Each path is a new rotation, seen through one point. The rows after it are directions, each followed by how far the rotation turns it, in deg/step (0 if it stays put).
Each turn is a multiple of 5 degrees from 10 to 175, or 0.
Each row of a path follows its step; steps can be skipped.
Path 1:
step 0: [-13.9  25.1 -31.8  29.4 -14.2   9.3 -12.9 -10.0  22.2  -5.9  24.3  32.9
  16.9  25.7 -13.3 -16.9  -0.3 -14.6   1.8  14.5   8.0 -19.4  17.2  11.5
 -14.7  -6.9 -12.9 -27.4   3.5   5.0  19.0  -0.3  11.2 -21.5  -8.4  -4.0
  16.1  14.9   2.7   3.2  12.6  15.6]
step 2: [ 26.5 -23.3 -10.2  15.0  -5.8 -19.1 -29.6   5.4  -6.5 -36.0  -9.4  13.6
 -34.2 -20.8   9.3  -8.5   7.4 -24.6  -0.3   8.6  -5.8  -9.3  -5.4 -23.4
  24.3 -10.7  18.5   6.4 -11.6 -22.0 -25.4   9.2  15.1 -17.1  -3.6   5.7
 -10.6  15.6   5.8   6.0 -18.0   2.2]
step 3: [  1.8 -16.6  -4.8 -13.9  31.5   3.6 -17.4 -12.3 -19.0   7.9 -24.4  -3.8
 -30.7   2.2  -5.3 -13.6 -26.3   2.2  -8.2 -46.7  -9.5 -18.1  -0.2   5.6
  -9.3  37.5 -23.6   6.6 -14.0  -8.1  -8.0  13.6  14.5  13.5  18.1   2.9
 -17.8 -11.1  -3.6  -4.5  13.9  -1.0]
step 5: [ 15.4  22.8   6.7 -10.6  -6.9  16.3  11.2   2.0  -2.4   4.4   0.3 -21.8
  10.6   5.6   8.0  13.0  -2.8  19.7  30.2 -21.6 -14.7  15.0  -3.1 -21.4
  22.6   7.9  15.8 -11.0  27.0 -21.0   9.3  -1.1 -26.1  24.7  -7.9   3.0
  35.9   7.9 -19.3 -26.3  26.7  -0.7]
step 6: [-16.1   7.2  -1.5 -25.3  -0.9  -9.0  29.6  10.0  15.8  13.5   8.5   0.9
  -5.4 -12.4  15.7  34.8 -12.2 -31.9  19.7  -2.3  -3.6   8.1 -18.9  -8.6
  10.6 -18.1   0.4 -34.0   2.5  39.8 -26.7  -3.6 -12.1 -10.5 -20.1  -5.9
  -8.4  21.0  11.0   5.2  -5.2  -8.3]
step 11: [ 33.7 -20.4  24.4  -9.1  -2.3  18.1  14.5 -12.5 -28.6  32.1  -4.0 -11.9
  14.5  -0.5 -14.2  -9.6  12.3 -21.9 -12.8  19.8   2.5   3.7  38.1 -27.7
 -11.9  14.7  -6.7  12.5   2.1 -20.8  -3.3  15.2   3.4   5.2 -18.2 -18.6
 -17.4  -2.6   5.4  19.3  -0.1  -2.8]
step 13: [  9.5   2.2 -15.8   4.0 -10.9  17.9  26.7 -23.2  -3.3  15.0 -11.3  -9.3
 -25.6  15.9 -34.3  23.5  -4.9  11.6   8.0 -16.3  13.9  20.2 -15.8  10.6
   2.8 -45.2 -19.0 -15.3   5.8  11.0  -2.9 -11.3  -3.5  -9.9   5.0  -4.6
  11.8  -6.8 -10.2  -1.1 -25.8 -31.0]
step 18: [ 12.2  -6.4  -1.7  -3.5 -32.9  13.8  11.0   0.6 -13.8 -30.9  12.9 -27.9
   9.0 -15.6   6.3  -4.1   6.8  -1.2  -0.9  19.6 -15.0 -18.3  16.9 -25.0
  14.2  -1.3 -24.7 -25.5  -8.1   0.5   7.3  23.8  -2.5 -12.3  22.7   2.8
  -9.0  21.5  13.9  36.3   9.3  23.2]
step 20: [ 13.1 -23.2 -15.0 -26.6   2.7   6.0 -14.5  -7.1   5.2  -3.9 -19.4  14.6
 -27.6 -35.3 -18.5  -7.8 -15.9   0.3  11.4  -1.4  -2.7  -1.7  10.2   6.8
 -15.9  -5.9 -17.5  -1.3  29.9   0.1  23.7   7.3  13.4  -3.1   9.3  20.5
 -16.6 -27.4 -34.7  -5.8 -20.2 -20.4]
Speeds:
[  1.6   2.1  -1.8  -5.7   5.2  -3.0   5.4   7.5   5.7  -6.5   0.5   5.5
   0.8   8.6  -2.6   8.4   2.7   3.2   4.6  -1.0  -3.8  -1.8  -7.1   4.0
   0.6  -0.3   0.0   1.4   2.7  -0.2   1.4   7.6 -13.2   7.4  -2.0  -9.0
  -1.0  -6.4   9.3   2.2  -2.3   2.7]
40
[ -1.1  -1.5  -0.6  -7.8   2.0 -10.6   0.7   2.9  -8.5  -4.1   7.7 -12.7
  -2.4   2.0  -2.0  -7.6   1.7 -10.3   3.2  -4.7  -0.2   3.1  -0.4  -1.0
   0.3  -4.7   1.4  -0.8   2.3   0.3 -10.7  -2.0   4.8   5.0   4.1  -2.7
  -2.8   4.2   7.8   4.7   0.5   4.4]
90
[ -5.4   5.4   3.9   1.6  10.9   7.8  -5.9  -3.8   0.0  -3.2   2.3  -8.9
   2.3  -9.4 -10.9   9.4  -4.3  -0.8  -1.4   1.5  -1.6  -2.4  -2.3  -2.0
   2.6   2.1   2.6  -4.9  -0.8   3.7   2.6  -4.2   4.5   5.9  -2.7   3.1
  -2.8  -6.4   8.5   1.2  -4.5  -5.7]
155
[  5.0  -0.1 -10.9   2.3   0.6   5.7   3.1  -6.8  -1.4   0.8   1.2  -3.2
  -4.2   1.5  -2.0   7.2  -0.2   4.9  -1.1   2.8   1.8  10.5   2.3  -6.5
 -11.5  -0.9  -2.2   1.7   4.5  -9.0  -0.9   7.3   5.9   7.0   3.0  -1.4
  -2.9   2.0   5.0  -9.1   6.0   1.4]
170
[  3.7   3.2  -1.3  -7.2  -1.6  -7.0  -1.5  -5.8   9.5  -0.7   5.4   5.0
   3.2  -5.1   4.8   2.6   1.4   2.8  -5.7  -2.0   7.2   3.2   2.2   5.2
  -1.2  -5.0  -0.3  -2.1  -8.6   3.9   5.8 -10.9   3.6   5.4  -4.5  -1.6
   6.1   4.8   8.3  -4.3   1.1   8.2]
45
[  9.1   1.7 -10.5   1.1   6.7  -3.1  -3.6  11.1  -2.6  -0.9  -3.4  -4.8
  -0.4   3.0   4.8  -1.5 -11.4   0.2  -9.9  -2.8  -0.1   4.6   3.9   1.5
   0.0  -5.1   9.8   2.8  -5.6   3.1   6.8  -0.8  -2.2  -3.5   2.5   3.0
  -5.3  -6.9  -0.8   0.5   0.9  -2.4]
60
[ -9.2   2.2  -1.1   2.9  -9.4   0.6  -3.0   2.2  -1.0   1.1   6.3  -2.8
  -6.2   0.8  -9.1   1.9  -2.0  -4.1  -7.3   2.6  -1.3   1.5  -2.1  -3.9
   1.9  -7.3  -0.7  -0.8  -7.3  -2.2   4.2   0.2 -13.5   7.0   8.1   1.6
  10.3   1.8  -4.7  -0.2   5.4   0.1]
85
